One vector is turned by the same rotation once a tick. Each row is the vector after some number of ticks, and that number follows the row.
The counts run from 0 to 225.
[107 182 128 111 125 141 149 136 138 186 110 185 138 151 154 148 121 118
 129 123 153 106 161 103 145 143 133 156  72 177 139 137 142] : 172
[115  92 104  71 106 121 147 121 162 134 111 163 158 102 135 133 160 144
  93  85 123 125 169 109 173 122 151 157 117 117 142 121 170] : 83
[163  88 117 113 138 115 146  91 146 125  72  96 154 118  83  94 188 123
 117 114 106 121 117 128 144 144 110 104 109  81 131 118 138] : 143
[134 223 150 141 122 131 109 143 107 140 155 155  99 129 113 153 124 105
 131 161 110 139 168 130 109 145 131 159 138 149 168 131  85] : 224
[141 162 120 162 147 127 126 111 105  68 147  86 156 152 132 175 100 153
 152 120 128 145  65 140 122 130 132 162 142 139  94 114 136] : 116
[143 136 137 186 162 125 122 156  85 121 146 102 168 181 135 125 139  95
 159 107 128 118 110 100 103 172 107  81 138 128 116 134 100] : 64
[168 103 175 176 157 121  91 160 102 103 159 121 123 121 116 127 133 115
 138  94 116 120 157 114 110 148 105 109 153  72 160 114  98] : 139
[133 162 131 183 146 117 108 128 118  71 185  94 154 152 131 162  95 133
 146 131 122 164  83 143 115 157 137 129 155 134 114 123 101] : 115
[160 107 148 157 149 139 105 148  98 149 171 128 145 117 135 121 144  98
 129  82 128  93 193  98 132 135 131 103 149  82 157 122 100] : 138
[177 157 165 166 175 161 166 121 109 141 130  54 111 124 125 154 112 124
 137 142 125 125 117 132 118 117 103 124  96 129 119 130  96] : 102
[125 159 160 183 145 124 120 125 144 174 178 123 154 142 151 129  97 100
 125 150 141 152 162 137 103 158 112  96 135 164 143 122  80] : 50
[150 138 155 130 144 143 120 179  72 147 152 121 112 104 130 119 167 115
 122  69 112 109 181  96 128 123 123 108 123 117 168 142 101] : 24
[142 119 173 183 150 129 131 120 159 153 173  93 148 109 125 138  92 108
 108 160 122 152 165 156 119 140 121 108 149 115 143 111  66] : 214
[ 93 202 127 124 130 146 145 162  91 165 156 119 120 135 151 152 140 125
 145 158 124 153 149 141 101 124 141 141 129 197 150 144 112] : 111
[139 176  80  84 120 139 148 110 136 170  97 171 164 147 130 128 147  94
 130 151 125  98 135 107 150 151 131 147  94 155 132 140 157] : 58
[138 158 112  84 123 138 118 168  98 143 137 172 128  88 123 156 170 114
 139 130 118 113 186 126 122 108 153 160 149  96 165 127 140] : 22
[ 86 158 134  93  96  99 128 119 171 163 134 152 128 125 107 133 155 141
  90 155  96 187 146 145 152 161 147 135 122 180 162 147 128] : 159
[ 96 141 174 102 110 107 105 129 184 131 110 176 102  97  99 156 127 144
 106 118 114 155 183 148 142 128 137 167 114 125 177 127 135] : 209
[165  97 121 127 165 130 163 112 121 119  76  61 142 120  99 129 178 121
 146 115 124 102 102 123 125 124 103 112 104  73 116 120 136] : 142
[ 95 111 136 129 119 102  90 168 117 141 181 147 130  82 143 142 159 137
 125 121 110 168 187 140 111 129 156 121 175 129 176 141 110] : 199
[151  94 146 169 163 143 134 155  93  85 166  80 158 112 151 163 135 166
 159  78 132 133 126 121 122 106 157 147 147  88 106 125 142] : 77
[121  62 136 140 141 108 146 102 175 101  94  77 163  97 115 159 149 148
 132 139 137 176 119 181 133 119 136 129 116 104 109 116 152] : 205
[172 146 147 161 173 143 160  97 128 140 124  47 130 152  99 114 138 116
 122 120 122 130 107 132 141 149 101  93  91 139 118 128  92] : 103
[ 99 133  94  98 127 140 138 172  75 174 151 143 154 129 177 135 186 124
 135  90 131 117 170  96 132 119 143 119 129 166 145 160 140] : 73
[129 130 118 179 161 118 108 148  86  95 125  89 184 170 120 125 155  99
 160 136 121 136 101 131  95 176 108  83 149 118 112 122  93] : 65
[134 109 153 168 163 125 113 168  87 122 146  72 130 105 122 140 179 126
 150 128 122 150 151 139  85 131 119  99 156 100 133 128  99] : 26
[120 173 158 123 142 151 163 135 137 202 130 142 110 138 159 140 112 117
 114 112 149 123 178 116 136 111 141 143  83 187 148 140 118] : 48
[134 169 130 124 111  94 117  79 198 101 109 160 156 162  95 145 105 119
 108 143 129 148  98 151 165 170 131 154 110 146 121  97 139] : 169
[124 124 167 160 162 111 103 176  81 137 159 105 115 119 124 114 178 122
 135  94 117 142 172 123  97 143 116  82 131 111 163 131  93] : 25
[140 128 135 150 169 147 152 135 102 154 176  49 128  91 137 154 151 143
 130 146 108 156 155 135 109 103 142 115 142 124 143 145  86] : 151
[136 157 141 155 133 100 120  89 164  92  77 136 145 174  94 141 104 114
 140 131 136 134  90 143 135 185  98 132 100 121 114 107 127] : 55
